Each row is where one point has got to under a steady rotation. How many ticks took it there?
The counts run from 0 to 168.
[122 172  97 117 104 117  83 122 149 117 119 139 141 106 156 127 105 144
 129 169 125 156 129 182 109 121 124 110 147 105 113 155  88 122 162  62
  71 101 109 134 173  69 152 106 135 109  98 101  91 150 130 126 139 107
 154  75 116 119 137 104 125 136]
1
[ 84 139 138 144 104 105 116 105 177 114 121 122 131 112 148 121  92 149
 161 166 125 162 116 168 151 111 125 133 132 114 111 141  96 147 161 109
  56 118  91 138 193 109 184 136 126  92 118 107 101 144 129 136 108 105
 150  72  95 122 136 130 130 155]
56
[110 129  96 126 106 108 112  79 149 130 128  96 139 116 134 146 107 140
 112 128 103 104  87 168 104 105 131 128 117 131  82 148 118 150 158  82
  95  90 127 119 164  62 148 111 108 133  99 184 128 149 165  99 167 166
 119  99  98 146 108 137 134 149]
102
[115 148  90 108 120 115  83 114 115 121 121 142 146  97 123 126 119 139
 139 161 125 124  94 179  92 108 120 106 168 139 131 177 127 105 146  82
 101 117 119 145 148  66 131  79 137 123  77 125 111 152 106 112 186 124
 111  89 109 138 132  94  90 128]
77
[126 135 145 154 106 100  98  67 132 124 161 132 153 104 143 128  76 136
 126 170 134 114 110 155  90  86 120 129 173 128 128 136 141 159 144  85
  64 106  72 122 140 126 143 128 138  84  82 146 114 144 177 121 161 139
 150 130 110 152 140 144  97 149]
117
[101 106 145 179 120 103 121  90 134 106 145 148 144  92 153 135  76 155
 157 179 147 121 100 163  89  95  79 127 178 151 129 163 140 126 108  88
  91 125  84 128 167 119 159 140 134  93 116 146 121 163 160 117 156 118
 126 111 118 147 118 133 104 151]
61
[ 88 151 112 130 112 126  96  98 127 135  78 119 145 105 132 131  89 133
 106 133 107  94  94 158  82  95 123 108 146 131 127 120  77 157 163  75
  81 102  99 135 159  84 158 103 112 151  81  91 117 133 146  97 127 112
 132  96 111 114 132 131 133 159]
160
[ 77 142 148 147 126  92 130  94 118 134 107 150 155  89 134 130  90 154
 129 199 144 111 121 150  80 106  87 109 163 149 125 155 103 136 123  89
  92 134 122 134 149 104 170 137 164  94  99 106  94 162 131 116 154  89
 129 131 127 142 137 117 106 165]
5
[118 160 125  85  76 125 130  84 168 124 123  82 134 133  97 136 102 147
 114 138 124 125  85 149 134 109 129 137 136 107  67 163  95 139 162 110
  96 106 138 128 174  78 138 114 147 102  91 151 113 137 135  99 148 135
 137  86  83 171 104 118  92 147]
26
[ 95 103  99 161 136 105  85  80 124  98 154 110 118 108 124 129  92 139
 135 177 118 131 101 131 123 108 140 149 143 118 132 161 165 139 163  99
  49 101  85 116 179 122 143 101 125  83 129 143 127 130 142 136 167 112
 108 104  88 132 152  99 112 156]
50
[ 92 126  98 139 127  85 106 131 117 116 124 143 125  79 136 143 111 166
 124 167 132 130 119 188 124 125 114 119 160 151 102 152 117 116 143  90
  99 116 114 154 183  65 152 122 142 112  77 128  78 147 128 140 165 122
 106  76 112 121 115  97  90 134]
75
[129 141 118 137 110 123  92  53 128 114 113 101 108 113 101 128  95 130
 116 178  99 115 123 132 108 107 150 115 148 119 121 145 135 146 171  94
  69  92 113 122 180 108 155  99 115  80 108 116 108 132 172 123 163 104
 122 107  88 135 128  90 158 148]
106
[ 99 118 140 129 137 104 122 116 185  94 144 120 166 110 174 137 113 139
 139 120 112 122  87 171 126  93 109 166 153 160 130 170 121 129 150  89
  94 111  64 140 143  78 150 122 131  82 110 154 123 147 108 123 157 156
 146 103 104 163 136 149  77 151]
128
[109 167 124 130 123 121  98 101 147 130  96 157 169 109 159 116 102 134
 143 174 135 126 116 178  74  94 112 101 173 139 141 163  87 118 140  68
  84 116 104 141 143  90 159 106 137 105 100  93 115 161 126 107 151 113
 146 120 130 137 142 126 128 141]
3
[125 163 111 111 129 126  93  93 122 126 113 142 154 110 117 126 103 135
 137 159 131  99  84 170  72  98 117 105 183 147 138 167 121 114 148  88
  99 125 107 140 145  85 136  77 154 113  79 117 118 140  95 101 173 119
 111 109 101 153 139 104  79 137]
78
[ 81 128 158 162 112  91 129  65 152 125 109 105 125 127 110 172 100 142
 106 129 161  99 111 151 111  83 112 145 150 152  89 131 118 168 138 115
  90  98 116 115 183 105 154 124 140 111 130 144 135 151 164 118 145 134
 128 108  89 186 122 119 114 173]
99
[ 52 126 126 136 109 102 122 107 114 119  87 119 119  82 105 157 131 143
 126 152 118 130  95 147 115 112 142 121 144 148  97 159 104 122 148 104
  80 107 147 168 175  69 168 116 115 123 107 109  85 148 147 122 157 114
  97  86 100 130 106  98 117 143]
19
[ 90 122 121 156 128  79 115 123 129 121 109 141 133  74 144 143 100 165
 115 150 125 112 113 188 117 125  93 127 153 165 109 138 105 130 128  98
 110 125 105 161 176  63 172 145 152 104  79 124  78 146 130 141 160 128
 116  82 110 125 116 115  98 146]
74
[100 153  97 137 129 111 122 112 170 115 105 110 159 114 146 149  79 139
 141 129 140 124  61 186 123 129 104 131 126 109 105 183  94 119 110 103
 109 119  82 140 170  69 152 126 131 121  99 171 123 131  87  95 148 139
 108 110  83 149 135 131 110 126]
140
[105 151 149 147 121 104 143  85 137 135  79 134 144 103 141 127  95 155
 152 161 122  96 122 167  82 116 104 102 158 176 112 147  99 132 120  97
 111 125 115 142 150  82 167 133 152 114  47 106  95 133 107 103 148 103
 121  99 108 110 127 122 123 174]
148
[110 113 144 132 126 102 123 110 168  99 143 121 151 106 159 134  91 151
 141 132 109 118  84 170 135  95  97 162 157 162 119 154 113 138 152  89
  99 122  56 134 153  80 158 137 133  86  94 142 110 138 123 127 139 145
 141  92 107 144 123 153  74 148]
129
[114 142 144 104  88 107 140  66 149 113 130  87 124 124  85 143 103 158
 102 146 131 118  95 137 130  98 108 144 151 120  80 154 113 145 156 113
 103 108 130 121 184  96 142 118 161  95 100 146 108 137 137 116 148 124
 133  81  81 175 109 105  83 144]
25
[128 125  97 125 115 114  96  69 142 131 112 102 138 110 128 140  98 122
 117 121  94  89  76 175  92  95 125 117 134 129 111 130 120 154 165  84
  94 103 107 124 166  69 153 111  93 137  87 169 119 142 165  96 162 152
 124  99 100 129 113 140 143 142]
103
[ 86 123 139 114 133 106 117  68 135 111 108 123 147 107  95 149 128 111
 125 129 128  99  67 158  88  70 112 121 185 150 138 168 132 128 130 102
 102 110 127 145 151  91 152  89 119 117 119 123 117 148 115 102 173 127
  91 119  86 184 118 106  84 133]
22
[116 112 148 137 103 106 118 115 148  99 149 121 138  98 151 136  86 159
 146 137 115 124  88 169 139 103  97 143 160 155 112 137 116 139 160 100
  85 128  66 138 169  87 159 137 129  99  89 138  93 132 136 132 135 128
 142  61 101 122 113 143  71 145]
130
[ 90 146 155 128 107 122 140 103 142 106  83 102 158  92 141 154 106 133
 106 134  98  92  89 145  75 100 113 134 144 169 107 154  76 127 154  81
  97 106  99 147 129  71 155 132 124 118  85 103  95 143 137 101 124 127
 144 120 112 147 124 148 116 166]
16
[107 168 128 119  96 133  99 114 126  88 119 103 137 107 120 166 100 144
  88 150 147 141 113 134 100 112 127 155 147 116  97 176  97 130 152  76
  68  95  99 133 165  98 113 116 154 118 105 112  85 139 144 120 136 112
 149 112  94 176 148 103  99 145]
13
[103 120 120 136 144  77 140  51 149 137 110  99 140 109 122 138 103 134
 113 137 104  91  80 157 106  90 122 124 149 145 133 159 144 162 116  99
 114 100 105 144 144  93 169 137 126  91  69 166 113 126 134  99 177 133
  98 138  79 130 117 131 139 161]
35
[ 84 142 108 138 117 106 141 120 167 120 105 109 145 121 138 146  88 163
 150 159 145 137  65 170 127 146 111 139 112 117  89 195 104 107 107 110
 101 118 108 147 176  74 152 122 144 101 113 172 134 139  84  95 154 128
  99 103  96 153 134 122 114 141]
139
[ 56 133 114 117 111 114 109 103 118 120 100 120 128  91 105 150 146 135
 133 145 121 138  89 157 105 101 147 113 154 143 104 178 116 111 142  96
  85  97 157 164 173  67 160  98 108 124 112 116 101 156 136 114 166 122
  89  94  96 142 112  95 121 136]
20
[105 156 123 125  91 123 128  99 134 128 142 107 149 107 148 116  93 148
 154 201 102 137  96 126 104 127 164 123 102 129  98 168 129 134 166  89
  61 118 113 129 135  92 145 126 124  77  73 160 104 129 144 101 144 134
 136 113  97 131 148 141 130 176]
120
[108 158  99 124 118  92  86  79 161 132 153 138 166 110 157 133 114 129
 138 138 147 142  91 190 113  74 143 126 161 107 133 152 131 161 140  85
  69  97  98 138 147 107 146 108 112 103 108 158 122 159 151 118 166 162
 140 125 104 163 132 145 116 134]
115
[ 84 165 133 112 106 121 122  75 142 128  88 106 126 124 103 141 138 126
 156 142 132 152 105 147 102  81 164  99 139 122 104 169 103 147 158 105
  75 103 159 147 172  93 151  98 122 136 101 112 111 142 112 104 138 104
 114  89  58 154 133  98 129 158]
95
[ 99 154  96 114 103 113 110 117 140 125 116  96 128 117 136 139  99 163
  80 145 126 113 118 144 104 125 113 143 125 128  71 157  97 158 169  81
  88  90 120 106 173  77 123 107 169 134  92 142 120 138 129 108 145 131
 139  80 103 154 138 104 105 180]
157
[ 95 152 140 159 109 105 109  61 138 136  84 111 117 116 110 165  94 141
 106 169 145 124 119 148 117 117 148 120 160 131  90 149 115 143 132 108
  68  79 112 149 175 110 153 114 115  95 106 112 120 144 197 106 159 121
 122 120 104 131 108 108 151 125]
31
[ 72 154  97 116 122  99 124 110 120 114 130 130 164  94 119 132 102 128
 142 140 144 126  58 177  87 110 111 115 127 108 123 166 105 137 129  93
 104 138 117 135 152  76 149 125 140 141  87 156  97 146  92  93 145 131
 108 129  85 170 156 126  93 152]
9
[148 150 108 154 125 105  80 103 142  97 112 125 117 109 133 167  79 151
 116 137 155 136 121 172 124 117 109 134 182 121 112 167 110 125 122  88
  88  94  63 143 198  97 137 124 142 122  87 120  95 124 135 131 139 103
 130  89  93 133 129  97 116 124]
143
[104 172 131 108  94 134 113 115 139  96 101 100 149 103 142 163 108 137
  94 147 126 131 101 133  83 108 130 149 142 136  89 186  91 123 163  67
  79  87 106 134 148  75 111 108 146 110  95 117 102 140 136 109 137 127
 154 119 107 173 140 116 101 158]
14
[122 142 126 123  86 132  98 119 139 112 139 130 130 104 146 126 100 156
 165 176 122 152  93 161 131 120 140 125 146 141 104 171 113 107 165  91
  71 121 104 143 176  80 144  96 115 109  98 121 106 147 137 117 145 120
 138  48 105 111 119 119  92 119]
132
[ 68 139 118 153 126  94  94 107 123 125 114 122 126  94 121 178  96 150
  78 136 157 131 102 150 107 109 114 143 179 126 103 161 103 147 120  92
  84  69  99 152 178 101 139 124 130 146 107 110 107 141 158 119 143 109
 112 107 114 135 118 107 113 134]
87
[ 57 126 117 107 141  95 142  81 155 133 108 108 157 112 125 119 129 134
 121 145 106 121  80 143  81  70 117 130 156 130 137 185 127 149 134  80
 101 101 146 128 143  98 163 102 138 108 130 136 121 165 119  93 159 109
 102 137 100 161 132 114 141 184]
165
